(in the rows, 128 means zero)
Rotation paths and how fast each direction turns (degrees a step):
Each turn is a multiple of 5 degrees from 10 to 175, or 0.
Each row of a path follows its step; steps can be skipped.
Rotation 1:
step 1: [127 133 129 130 125 127 124 128 131 122 124 127 130 129 132 118 135 133
 128 128 130 127 122 123 126 133 129 121 120 123 119 125 130 141 124 120
 127 131 131 126 127 127 126 132 129 126 132 125 133 117 132 126 118 124
 138 131 142 120 130 127 131 126 128 129 136 132 127 121]
step 2: [134 129 129 131 120 129 137 128 123 126 129 128 117 119 134 128 133 124
 132 117 119 128 129 128 125 129 125 127 122 126 126 129 133 143 135 128
 130 134 133 123 128 131 127 129 125 129 139 125 123 127 127 132 125 136
 129 127 130 128 131 118 126 119 128 121 134 122 122 123]
step 3: [123 134 128 128 122 134 122 128 123 127 131 129 128 120 130 123 123 130
 130 123 121 125 120 128 129 139 125 124 126 127 117 129 130 131 129 128
 126 129 124 125 133 131 127 141 115 120 131 127 126 137 123 129 134 128
 125 124 131 122 135 123 126 130 128 131 114 119 127 128]
step 4: [132 124 129 133 140 129 126 130 124 134 128 136 128 130 131 120 128 136
 120 122 135 134 131 122 132 133 129 122 124 138 128 135 127 133 131 129
 127 130 130 126 138 125 125 130 114 128 134 127 130 130 127 123 128 125
 127 126 138 122 128 128 135 116 130 136 126 123 127 129]
step 5: [131 121 130 135 133 134 125 125 125 124 131 131 133 126 137 134 124 123
 128 124 135 135 141 134 124 129 125 126 120 129 133 126 128 137 130 132
 125 138 126 124 128 129 130 121 124 126 133 130 130 138 127 124 132 134
 128 123 133 136 136 124 122 124 128 132 120 135 123 129]
step 6: [119 130 135 128 128 130 114 123 122 136 130 133 134 130 137 128 125 136
 119 130 130 128 129 139 117 127 128 131 131 123 129 124 134 134 125 124
 125 134 122 120 128 124 128 135 130 124 125 130 127 132 123 124 126 123
 119 130 133 125 131 127 130 134 132 130 128 133 122 125]
step 7: [133 129 136 128 127 133 122 128 126 134 129 135 116 128 120 125 142 126
 122 128 129 142 135 131 128 128 126 129 140 134 135 127 131 127 130 127
 125 128 128 121 130 129 124 129 127 134 128 131 129 130 118 124 122 132
 120 132 126 125 126 122 131 125 135 125 132 134 121 125]
step 8: [127 132 126 130 132 131 122 125 129 123 126 129 129 126 121 130 143 127
 129 132 124 132 127 135 129 132 129 127 130 123 128 114 125 128 116 136
 127 127 126 129 122 134 131 124 118 119 133 127 130 139 119 123 134 132
 127 132 119 130 128 128 129 127 128 128 124 137 124 128]
step 9: [120 136 129 128 130 127 126 127 133 129 123 128 130 130 124 121 138 138
 125 132 133 130 133 121 125 125 133 123 129 120 131 120 126 134 116 125
 127 135 129 124 129 129 137 134 127 121 126 128 133 125 130 126 126 131
 135 133 135 117 118 129 130 123 122 134 134 133 126 124]
[126 128 125 127 127 129 126 125 126 128 127 131 130 127 128 128 128 127
 130 128 127 127 128 126 130 128 130 129 127 127 129 127 129 127 129 130
 128 126 125 128 127 130 128 128 127 127 127 128 127 129 130 130 128 128
 128 128 129 131 130 129 127 128 128 127 127 129 125 127]  135
Rotation 2:
step 0: [126 129 127 132 123 135 120 124 122 134 122 129 137 129 130 134 140 120
 122 134 129 125 127 119 129 121 128 136 130 120 124 128 135 129 131 126
 128 134 124 122 138 135 138 127 131 132 132 136 125 137 133 129 120 138
 124 132 126 130 127 129 123 122 128 117 135 130 129 136]
step 1: [124 131 129 125 118 126 121 119 127 132 132 124 135 131 123 140 139 133
 125 126 133 133 122 126 118 126 132 123 137 126 117 131 119 134 121 130
 128 127 131 124 126 126 125 139 122 126 138 128 123 130 128 125 124 126
 137 125 129 120 121 136 127 128 127 129 130 131 132 137]
step 4: [118 128 125 124 124 132 122 123 126 128 130 131 134 133 128 132 128 128
 121 124 127 123 124 117 124 122 134 129 127 135 123 120 125 136 133 130
 128 122 131 110 128 135 125 132 123 126 132 130 125 128 132 120 125 128
 124 117 124 119 128 132 127 127 128 123 132 138 135 139]
step 5: [124 133 125 130 125 131 127 126 124 125 123 120 131 122 126 132 129 133
 124 133 126 135 124 121 127 128 142 130 137 128 124 133 134 126 119 133
 122 125 122 124 138 128 139 132 117 139 130 129 125 132 129 129 124 135
 129 131 134 126 127 129 120 142 135 123 131 129 132 138]
step 6: [133 122 129 124 126 127 135 120 119 124 134 126 134 128 132 139 134 138
 128 131 121 121 120 121 121 125 120 133 134 131 129 130 131 136 127 131
 129 134 119 132 128 132 135 135 127 128 140 126 124 122 130 133 134 127
 135 128 127 112 127 130 135 134 128 126 123 128 130 132]
step 7: [129 125 123 124 138 130 121 121 118 137 126 133 136 124 130 124 132 134
 124 134 128 126 117 124 131 122 127 135 125 131 122 126 130 136 137 125
 126 119 122 116 128 135 124 125 118 122 134 135 130 131 129 123 130 130
 125 125 138 124 134 125 127 137 123 125 137 131 132 127]
step 8: [123 124 129 131 126 135 121 117 124 126 130 131 121 137 125 123 134 132
 123 135 128 127 127 120 123 128 136 123 129 138 123 131 131 138 122 132
 125 127 124 120 139 135 133 127 119 135 130 132 130 122 136 133 129 132
 139 133 126 132 124 133 120 129 134 120 129 128 134 131]
step 9: [131 119 129 123 124 130 129 120 124 128 138 125 132 131 136 137 126 128
 131 130 132 131 128 117 123 124 129 132 128 126 130 129 120 126 134 135
 128 131 124 120 128 128 129 134 123 138 132 122 123 127 130 139 129 134
 125 124 135 118 125 130 127 137 123 120 128 126 134 146]
step 10: [138 125 127 119 137 127 137 128 122 132 123 130 134 125 129 131 129 133
 129 136 122 128 114 121 128 132 132 129 140 125 130 132 128 130 126 123
 125 128 122 118 133 127 129 130 118 125 137 126 127 133 130 134 130 129
 137 123 132 130 123 130 127 134 129 127 145 130 134 122]
[127 128 130 125 129 127 128 129 129 128 130 129 128 130 129 127 129 126
 129 127 128 127 128 127 126 126 129 129 129 128 131 126 131 131 129 128
 128 128 129 128 128 130 130 131 130 129 126 127 127 127 128 127 130 127
 127 129 128 129 128 129 130 127 129 128 127 131 129 128]  160
[126 128 127 127 129 129 129 127 128 126 125 126 128 128 129 128 130 128
 128 129 130 129 129 128 128 128 126 129 129 129 129 130 128 127 126 129
 127 130 126 129 132 129 130 126 128 129 126 129 129 127 128 127 128 128
 128 130 126 127 127 129 128 125 127 128 129 127 129 126]  135
